(in the rows, 128 means zero)
One hidden turn or mirror swaps the rows below in pairs. Which row is each named row swapped with?
The rows were stretched afterwards, more along some directions than others.
K675: [104 104 145 123 140  84 115 103 120 103 138 149  80  60  90 143 129 144
 126 136 162 114]
K662: [141 118 135 127 131 114 161 116 145  77 184 125 125 123  97 137 118 125
 110 133 128  98]
K56: [118 144 123 137 141 145 135 124 171  91 159 140 121 124  85 110 162 141
 129 136 137 123]
K946: [107 170 163 135 166  83 134 168 132 102 137 146 103 100  87 146 140 138
 132 164 166 113]
K290: [110 123 151 124 121 139 107 126 142 124 105 139 110  94 124 113 146 133
 111 129 151 119]
K337: [ 93 135 128 134 160 111 144 128 143 103 131 140 133 100 132 119 152 134
 131 141 147 125]
K562: [113 134 128 117 108  98 113 114  99 106 113 122 122  76 119 105 152 131
 147 147 142 124]
K808: [121 130 156 149 107 134  89 115 118 109 152 143 115 112  93 138 136 137
 111 124 126 136]
K455: [107 151 132 137 156 107 106 132 112  91 104 120 105  99 115 118 155 117
 152 161 146 141]
K214: [147 121 136 131 102 133  74 123 124 147  98 161  97  76  95 112 136 166
  86 150 118 134]
K256: [125 129 128 125 117  71 120 120 165 112 118 162 148 105 124 122 132 152
 121 160 161 134]
K754: [103 174 161 141 153  93 130 173 137 117 123 144 109  98  91 136 134 145
 119 166 157 115]
K115: [146 118 125 121  98 132  73 108 123 153  95 159 105  87  98 102 139 160
  94 137 116 137]
K194: [145 135 128 121  83 116  79  99 125 139  96 150  99  80 100 103 140 168
  91 133 125 135]
K363: [140 139 124 128 111 129 105 120 137 142 105 144 124 132 111 118 147 148
 109 112 112 108]
K588: [114 136 122 123 145 119 151 105 145 123 108 102 174 125 117 119 132 137
 118 164 137 113]
K32: [142 122 135 129 135 125 166 116 143  75 183 127 125 131  95 144 131 124
 120 130 129 104]
K630: [106 133 124 137 151 111 111 120 144 101 121 153 106 111  79 107 145 150
 131 159 164 132]
K295: [126 118 129 128 131  86 117 114 146 115 119 152 156  98 118 140 123 135
 124 172 160 139]
K540: [121  92 110 139 110  98 138 156 151 109 128 126 135 115 127 123 130 131
 126 133 135 116]
K733: [143 138 144 121  99 118  85 107 128 140 117 146 112  78  83 111 134 172
  84 160 126 113]
K16: [117 116 111 134 116 103 124 133 168 113 110 149 158  98 128 111 124 142
 109 166 158 125]
K390: [111 121 145 146 120 119 126 174 149 132 100 132 105 118  95 124 128 132
 111 142 155 102]
K339: [136 118 122 128 137  88 128 125 167  99 126 160 153 101 120 132 137 148
 119 179 153 137]
K338: [140 126 122 134 108 127 149 111 147  96 133 132 146 107  97 118 161 142
 131 157 118 145]
K805: [144 116 130 126 149 135 164 112 143  87 181 128 129 137  93 139 129 128
 120 131 123 102]
K124: [131 112 124 130 124  80 133 139 165 105 128 154 161 109 110 128 126 148
 130 181 160 129]
K554: [ 92 139 117 148 109 101 123 127 142 103  95 127 153  90 122 114 161 141
 136 143 153 147]
K862: [136 128 138 134 132 124 163 108 147  70 181 126 122 126  85 143 132 133
 118 131 129 108]
K825: [140 159 163 115 146 119 150 113 147 120 149 138 119 105  87 126 153 126
  94 138 151  84]
K664: [100 108 149 114 144 109  98 119 150 154 133 144 136  80 102 127 116 160
  98 144 142 112]
K354: [147 121 126 120 104 131  67 101 111 148 104 146 112  79 103 116 136 159
 109 142 125 138]
K156: [132 123 119 129  89 135  81 121 133 144  91 147 111  71 108  97 129 160
  80 143 130 125]
K613: [103 133 113 150 131  93 130 124 138  90 127 130 124 109  83 131 117 141
 154 155 164 148]
K523: [130 112 122 128 129  92 122 120 154 111 131 147 160 102 117 134 119 140
 129 173 154 130]
K491: [124 164 114 127 111 101 131 115 140  96 147 109 155 123  80 128 130 141
 128 149 135 129]
K122: [149 123 142 121  96 116  81 129 124 146 108 158 103  80  91 115 128 169
  87 155 128 127]
K702: [128 156 150 127 136  97 149 123 134  96 157 162 135 113 107 165 146 158
 115 150 157 127]
K342: [116 132 138 111 178 105 154 125 154  79 144 155 104  92  98 147 150 139
 144 161 178 118]
K191: [128 154 160 132 137  92 141 125 113 113 140 138 142 141 128 150 137 145
 141 150 161 103]
K693: [ 98 144 157 142 143 150 134 123 138 122 124 143 109 109  96 124 144 137
 100 128 145 111]
K607: [145 127 136 128  88 125  75 113 129 150  89 149 108  75  94 102 138 171
  91 136 127 130]
K355: [114 100 113 115 149  80 132 121 169 106 117 155 117  97 125 131 130 122
 116 131 140 112]
K192: [136 138 145 124 124 108  89 119 117 128 144 171 106 118 119 119 135 165
  93 139 131 132]
K682: [145 141 150 127 110 106 112 120 104 124 145 146 107 127 126 143 100 146
  96 134 128 133]
K203: [108 143 174 126 110  98 123 135 121 119 140 150 144 111 115 133 133 131
 132 150 167 109]
K846: [144 131 135 124 102 123  78 113 112 147 102 145 110  75  97 121 125 157
  92 155 126 131]
K897: [127 111 126 131 117  75 126 121 169 109 115 155 157  92 120 123 127 147
 114 161 157 133]
K127: [129 149 136 114 150  93 134 118 148 117 156 141 129  84  97 116 163 141
 124 137 149 101]
K133: [108 177 169 133 166  77 133 162 132 101 138 145 101  99  93 146 137 145
 124 167 162 114]
K858: [118 181 152 130 145 104 131 141 139 106 128 149  97 101 111 127 151 135
  82 157 136 128]
K327: [145 129 139 129 106 131  72 118 133 141 103 164  97  71  81 118 141 172
  85 153 130 136]
K484: [121 158 170 118 151 111 119 129 121 137 118 157 130  95 124 136 146 118
 103 153 146 140]
K410: [127 110 126 138 131  92 126 134 166 108 121 163 152 102 116 130 130 144
 119 176 151 135]
K700: [117 157 188 128 138  90 118 166 147 136 122 177 116  88 100 142 143 151
 108 178 157 137]
K120: [124 125 112 130 132 155 119  99 138 115 134 129 152 105  90 105 171 130
 157 128 129 148]
K784: [106 160 165 135 177  86 135 163 135 115 141 153 108 101  84 149 131 140
 119 164 160 112]
K131: [112 174 162 140 153  90 127 165 129 111 134 137 107 103  79 133 132 144
 122 162 158 106]
K61: [127 115 122 126 127  86 116 127 158 124 114 167 156 110 125 121 132 144
 124 164 150 139]
K714: [135 149 140  94 146  96 126 129 143 106 157 126 125 119 116 131 114 126
 117 154 142 109]
K160: [127 129 138 117 135  70 124 125 160 111 135 152 152  93 116 125 126 153
 113 188 155 114]
K766: [136 115 126 130 129 127 171 117 156  76 174 125 133 126 103 136 124 124
 112 134 125 106]

K714 swaps with K491
K484 swaps with K120
K825 swaps with K127
K588 swaps with K664
K290 swaps with K554
K540 swaps with K390
K354 swaps with K295

